In the data rows, zero lies at 4.5, halfway between 4 and 5.
Some points, one per row:
[0 2 4 6 8 4 1 8 4 9 6 3 1 5 2 4 4 7 5 4 4 2 4 3 0 0 6 6 1 1 6 5 2 1]
[7 4 4 1 5 5 5 4 4 5 5 6 4 3 3 4 6 3 6 5 9 4 4 6 5 6 4 5 4 4 4 6 4 6]
[5 6 7 1 4 4 6 5 3 6 4 3 4 2 5 5 6 5 5 3 4 6 5 6 5 6 0 5 4 4 2 5 4 5]
[6 4 4 5 4 5 3 7 3 7 8 6 4 5 5 3 7 5 9 6 7 4 4 1 2 2 6 6 9 4 5 5 3 2]
[5 5 5 2 5 3 4 4 4 5 5 0 7 2 6 5 3 5 0 5 3 2 5 4 5 1 4 3 4 3 3 3 8 4]
[6 5 5 3 4 4 6 5 5 1 4 4 3 2 5 5 3 6 6 2 4 6 4 4 7 8 1 3 3 5 3 5 5 9]
[5 4 4 6 6 6 5 6 4 5 4 7 1 4 4 4 6 5 8 5 7 5 5 2 5 4 3 4 8 5 3 5 1 4]
[5 3 3 5 5 4 3 5 5 3 5 5 2 6 4 5 3 6 7 4 6 3 3 3 4 4 8 3 3 5 5 6 4 6]
[4 4 8 3 4 5 5 4 4 5 5 6 7 5 4 5 5 1 2 5 4 5 6 6 6 3 3 6 7 5 5 4 5 1]
[5 4 5 5 3 5 5 5 4 0 7 5 6 6 6 4 3 1 7 4 3 6 3 3 3 7 5 6 4 7 3 5 4 6]
[3 6 4 5 3 5 3 5 3 5 3 2 5 6 4 6 3 4 6 3 6 7 7 6 5 6 3 5 3 4 1 3 2 4]
[5 3 3 6 6 5 4 3 4 5 2 8 3 5 2 5 5 3 4 4 7 5 4 7 3 8 5 7 3 6 5 4 3 5]
[6 6 3 8 6 6 5 3 2 5 2 5 4 4 5 5 5 4 3 5 3 7 6 5 5 5 4 5 6 6 5 2 5 4]
[5 3 3 5 5 5 4 5 5 3 5 6 3 8 4 3 6 6 6 5 5 2 4 4 5 5 8 4 4 7 7 5 3 6]
[6 4 4 2 4 5 5 3 5 7 5 6 5 3 2 4 6 4 6 6 9 4 3 6 3 7 3 6 3 4 4 5 5 6]
[4 6 6 1 1 3 3 3 6 5 8 5 9 9 4 4 6 7 5 7 8 2 4 8 6 7 8 4 3 5 5 6 4 3]
[3 4 6 7 5 2 7 3 6 3 4 2 7 3 5 5 3 3 1 2 0 7 4 5 5 4 2 3 6 4 6 3 7 5]
[6 7 5 5 3 6 4 5 1 6 3 5 4 7 5 2 6 4 6 6 7 5 6 7 5 6 5 8 5 6 3 4 2 3]
[4 5 5 3 4 4 5 4 6 1 5 6 6 6 5 4 3 3 4 4 5 3 4 5 7 5 5 4 4 5 4 6 6 6]
[4 4 5 8 7 4 7 8 2 6 6 4 4 4 5 2 7 2 6 5 0 6 2 2 0 2 3 6 7 6 7 4 5 3]
[8 4 5 5 6 5 6 4 2 5 7 4 5 2 4 2 6 5 4 5 2 5 2 2 1 4 5 5 5 4 6 4 7 5]
[4 4 5 4 7 6 5 3 3 6 2 8 2 4 3 5 8 5 3 5 5 7 6 8 6 6 3 6 7 5 7 6 3 3]
[4 5 5 4 6 5 3 9 2 7 5 3 2 6 5 2 4 4 5 4 5 5 4 3 2 3 6 9 0 5 5 4 4 5]
[6 4 2 4 3 3 4 2 6 2 4 5 5 6 4 4 4 7 4 5 6 2 3 5 4 7 9 2 1 6 6 5 7 7]
[5 5 4 8 6 5 7 6 2 6 5 3 5 4 5 1 7 3 4 5 0 7 3 3 0 3 3 6 5 5 7 4 6 3]
[5 6 2 4 3 5 4 4 4 4 3 4 3 2 5 7 3 4 7 3 9 4 6 3 5 5 3 2 1 4 0 4 4 6]
[7 5 4 2 2 4 5 1 4 5 5 5 7 3 2 5 3 4 3 4 8 5 3 7 5 7 5 6 3 4 4 2 6 4]
[7 4 3 5 5 6 4 3 4 4 4 3 5 4 4 4 5 9 6 4 6 4 4 3 5 5 7 3 3 4 3 3 4 6]
[3 5 3 4 5 6 5 5 3 7 3 3 1 2 4 5 5 7 6 2 6 5 5 4 4 6 2 4 2 3 4 4 4 6]
[5 4 6 3 7 4 3 6 2 7 3 3 0 5 3 3 5 7 5 4 3 6 5 4 4 4 5 6 2 5 7 4 4 5]
[2 6 5 6 3 4 4 3 5 4 3 0 8 4 6 8 0 3 2 2 4 7 5 6 3 7 3 6 0 2 1 2 7 5]
[8 6 3 3 2 4 6 2 3 1 4 5 8 7 5 2 6 7 3 7 5 4 5 6 9 8 7 4 5 6 6 3 8 7]
[2 1 6 3 6 3 7 6 9 3 5 8 2 3 4 6 4 2 7 5 4 4 4 5 6 5 0 4 7 4 6 8 2 7]
[2 5 7 3 4 5 5 4 5 5 3 4 5 5 5 6 4 3 2 4 2 6 6 8 7 5 1 6 4 5 4 4 4 4]
[4 4 3 7 5 5 5 4 4 9 4 3 5 5 3 4 5 3 4 4 4 9 4 8 2 8 2 8 1 4 6 3 3 4]
[5 5 5 5 3 5 3 5 3 4 6 3 8 8 6 4 4 3 4 5 4 4 5 4 5 3 8 6 6 6 5 3 5 2]
Here are 12 more points, each followed by its number:
[5 6 3 8 2 5 5 0 5 5 2 3 9 5 5 5 5 7 2 5 5 7 7 7 5 7 3 3 7 3 5 2 5 4] 0
[4 5 4 4 5 5 5 5 4 5 4 4 4 4 7 3 6 6 4 5 4 3 6 3 7 3 3 3 8 3 4 4 4 4] 1
[2 5 7 2 1 5 2 4 7 6 6 6 8 7 3 7 3 2 4 7 8 5 5 9 5 6 5 6 5 5 3 6 1 2] 2
[5 7 4 4 3 5 5 4 5 5 4 3 6 5 6 4 5 7 5 5 4 4 6 4 4 4 3 2 6 4 3 4 5 4] 3
[5 4 2 9 5 5 3 3 5 6 4 5 3 4 3 5 3 8 7 2 5 4 5 3 2 5 7 1 5 4 3 3 3 3] 4
[5 4 5 5 3 3 8 6 7 5 8 4 7 3 5 2 7 3 7 6 0 7 2 4 2 7 0 5 8 5 7 7 7 6] 5
[5 6 5 5 2 4 3 2 7 5 6 4 9 4 5 7 2 5 2 6 7 4 5 5 4 2 6 3 7 2 2 3 5 2] 6
[7 4 7 4 4 3 9 7 5 5 7 4 7 2 4 3 7 3 7 6 0 7 3 4 0 7 0 6 7 5 7 5 6 6] 7
[7 6 6 2 4 4 6 4 5 1 4 3 2 1 5 5 4 4 7 2 4 6 3 4 7 7 1 3 1 5 3 5 6 9] 8
[7 4 2 5 3 4 4 1 6 2 4 5 5 7 4 5 3 7 5 6 7 0 3 5 4 6 9 1 0 7 5 5 6 8] 9
[3 5 5 7 6 6 3 7 1 5 4 5 3 8 5 4 5 1 6 4 3 6 6 4 4 4 5 8 6 7 3 4 2 2] 10
[2 5 6 4 2 5 2 4 6 6 5 7 7 8 4 7 4 2 4 6 6 5 6 9 6 5 4 7 6 6 4 6 2 1] 11
Which of these numbered points is nearest to each point below by angle, seen from the average point of the first points? Its number follows each.
[8 4 3 7 5 5 4 4 2 3 4 5 3 4 5 5 4 6 5 4 6 5 4 2 4 4 8 4 7 5 2 2 4 4] > 4
[4 5 6 6 4 4 5 7 6 6 9 3 7 8 5 3 6 8 6 5 1 4 4 3 2 3 4 5 6 2 7 6 5 3] > 5
[8 4 9 0 0 5 2 3 2 4 8 7 8 4 2 5 3 0 4 5 9 6 3 6 5 5 7 7 3 3 1 3 6 4] > 2
[3 6 5 5 3 5 4 7 5 3 5 3 4 7 6 5 2 3 6 3 3 4 5 2 5 4 5 5 3 6 3 5 4 5] > 10
[6 6 2 7 3 5 6 0 5 7 3 3 9 2 4 5 4 7 1 5 5 5 6 5 5 5 4 3 6 1 4 1 6 2] > 0
[4 3 3 4 6 4 3 5 6 3 6 6 1 6 4 3 5 9 8 5 6 1 4 2 3 4 8 1 4 5 6 7 3 8] > 9
[2 4 4 4 5 5 2 6 4 7 5 4 1 5 3 3 5 7 9 3 8 5 4 3 1 6 3 3 2 3 2 6 1 6] > 4
[7 4 6 3 5 3 7 5 6 0 5 5 2 2 4 4 4 6 7 3 3 5 3 2 6 8 1 3 2 5 4 5 7 8] > 8
[3 3 4 6 5 4 4 3 7 7 3 2 5 4 5 5 3 8 4 3 3 4 4 4 2 5 5 3 3 2 5 4 5 3] > 4
[2 4 6 0 4 4 2 5 5 2 4 6 3 5 4 8 2 3 3 3 8 3 6 6 9 3 5 4 2 4 2 6 2 5] > 2
[4 6 3 6 4 6 5 4 4 5 2 4 3 3 6 5 5 7 8 4 6 6 6 4 5 6 2 3 6 5 1 4 2 4] > 3
[2 5 6 2 2 4 5 4 6 5 6 3 7 3 6 7 3 3 1 5 5 2 6 5 6 0 4 3 5 2 3 4 6 2] > 6
[8 5 6 3 4 6 6 7 1 4 6 6 2 3 4 2 7 4 6 4 5 5 4 2 4 5 5 5 6 7 5 4 6 5] > 7
[1 4 6 1 5 4 3 4 6 3 4 4 2 4 4 8 3 3 4 3 5 3 6 5 8 4 5 4 3 4 3 6 3 5] > 2
[6 3 6 4 6 5 5 6 3 6 5 5 3 3 3 3 6 5 3 5 3 6 4 4 4 3 4 8 5 3 6 4 5 3] > 7
[5 5 6 4 4 5 4 5 3 3 5 6 5 5 4 5 3 1 5 4 6 6 3 4 5 6 6 6 3 5 3 4 4 4] > 2
[4 6 7 3 4 5 4 4 4 4 5 6 6 6 4 6 5 2 1 6 5 4 6 6 6 3 4 6 7 4 5 4 4 2] > 11
[6 4 6 1 4 3 7 3 7 2 5 5 8 4 5 4 6 4 1 5 3 4 3 7 6 6 4 4 3 4 7 5 9 7] > 5
[4 5 4 4 3 5 3 4 4 6 4 3 6 5 4 5 3 4 4 4 7 4 5 4 4 3 6 5 4 3 3 4 4 4] > 6
Now 12 new points, numbered from 0 again:
[6 6 7 2 2 3 5 6 7 0 6 6 5 7 7 5 2 3 6 4 4 3 4 2 9 4 6 1 6 7 1 6 5 6] 0
[4 2 4 4 6 4 2 6 5 5 7 3 4 2 3 5 2 3 6 3 5 5 2 4 1 4 7 7 0 3 4 5 4 5] 1
[7 5 4 3 3 5 5 4 4 7 6 7 5 3 2 4 6 4 5 6 9 4 4 6 2 7 4 6 4 4 4 5 4 6] 2
[1 3 6 2 8 3 4 7 5 4 3 5 3 6 5 5 5 3 1 4 2 3 6 6 8 0 5 6 3 5 8 6 5 5] 3
[2 5 7 2 3 4 5 7 6 5 7 5 4 3 4 5 4 1 7 6 6 3 5 5 3 4 1 6 4 4 1 6 3 5] 4
[5 3 4 6 5 5 3 4 4 5 2 8 2 4 2 5 6 2 5 4 6 6 4 7 4 8 4 7 4 7 5 5 3 4] 5
[7 4 6 1 5 3 7 3 5 2 5 3 7 4 5 4 5 4 0 6 2 3 3 6 7 4 5 4 4 3 7 5 9 7] 6
[6 6 5 5 2 5 6 3 5 3 6 4 8 5 5 5 4 3 4 6 4 6 4 5 5 6 3 4 6 5 4 4 5 5] 7
[3 6 3 4 2 5 4 3 4 3 3 5 3 4 5 6 2 2 7 3 9 3 6 5 5 6 5 2 2 5 0 4 3 7] 8
[4 5 5 4 5 4 4 5 4 3 5 5 4 6 5 4 6 3 4 6 6 3 6 5 6 4 7 6 6 5 6 5 4 4] 9
[6 4 2 8 7 5 5 3 0 6 2 3 1 0 2 3 5 4 4 2 7 5 4 2 1 3 4 4 2 0 2 1 6 5] 10
[6 5 3 4 2 4 7 0 8 2 3 5 5 2 5 6 5 6 7 5 6 2 5 4 7 7 2 0 7 4 2 6 5 8] 11
The same question for these:
[6 5 3 5 7 5 4 4 2 6 3 3 2 0 3 4 5 5 4 3 6 6 4 3 3 3 4 4 2 2 3 3 5 5] > 10
[4 2 4 5 5 6 3 4 4 7 4 7 3 5 3 6 7 3 3 6 7 5 5 8 5 5 5 8 5 5 7 5 3 4] > 5
[4 4 4 5 4 5 5 4 4 5 3 7 2 5 3 6 5 3 4 4 7 6 5 7 4 8 4 6 3 6 5 4 3 6] > 5
[4 5 5 6 1 5 4 4 7 6 7 5 9 6 5 5 5 2 4 6 3 7 5 6 4 4 2 6 9 3 5 4 5 1] > 7
[5 5 4 7 7 6 3 5 1 7 2 3 3 3 6 4 4 7 1 3 3 4 6 1 5 0 7 4 7 1 3 2 5 0] > 10
[6 5 6 3 5 3 6 3 6 5 4 4 7 4 5 3 5 7 1 5 1 5 4 6 5 4 4 4 5 4 7 4 6 4] > 6
[1 2 6 3 6 4 7 4 6 7 4 5 4 1 3 6 5 2 4 6 5 5 3 7 3 6 0 6 5 2 6 6 3 4] > 4
[2 4 6 3 6 5 4 6 4 7 4 5 3 4 5 5 6 5 3 5 4 4 6 5 7 2 2 5 6 3 5 5 4 4] > 3
[7 5 6 4 3 5 5 4 4 4 7 4 7 4 5 4 4 2 4 6 6 5 4 4 4 3 5 5 6 3 3 3 6 4] > 7
[3 2 5 4 6 4 4 6 5 4 6 3 4 4 3 6 2 3 5 3 5 5 2 4 1 4 6 7 0 4 6 4 5 4] > 1
[4 4 5 3 7 5 4 8 1 5 5 3 2 5 3 3 6 5 5 5 5 4 4 4 1 4 6 8 1 4 7 5 4 6] > 1
[6 6 6 2 3 4 6 2 5 5 6 5 7 4 6 3 8 5 2 6 5 3 4 6 6 4 3 4 5 4 5 5 7 5] > 6
[6 4 4 2 4 4 5 4 4 6 6 6 4 3 3 4 6 4 6 6 8 5 4 7 4 6 2 6 4 4 4 5 4 6] > 2
[4 2 2 5 6 3 3 6 6 4 6 5 0 6 4 3 3 7 8 4 5 1 3 2 2 5 9 1 1 5 5 7 3 7] > 1
[4 4 4 4 4 4 4 5 4 4 4 7 4 6 5 4 6 4 5 6 7 3 5 5 6 5 6 5 7 5 5 6 3 6] > 9
[3 4 6 1 4 4 4 7 4 4 6 4 4 5 5 4 4 2 5 4 5 4 4 3 3 3 5 5 2 5 3 5 5 5] > 4
[5 5 4 6 3 5 4 4 5 4 6 4 7 6 5 4 3 4 4 5 4 5 4 4 4 5 6 4 5 5 6 4 5 3] > 7
[6 6 8 2 2 3 5 6 7 0 7 5 6 8 7 4 2 4 5 3 0 3 3 2 8 4 7 2 5 7 5 6 6 6] > 0
[5 4 5 3 4 5 4 5 6 1 5 6 6 5 4 5 3 2 4 4 6 3 5 4 6 4 6 4 3 6 4 5 4 6] > 0
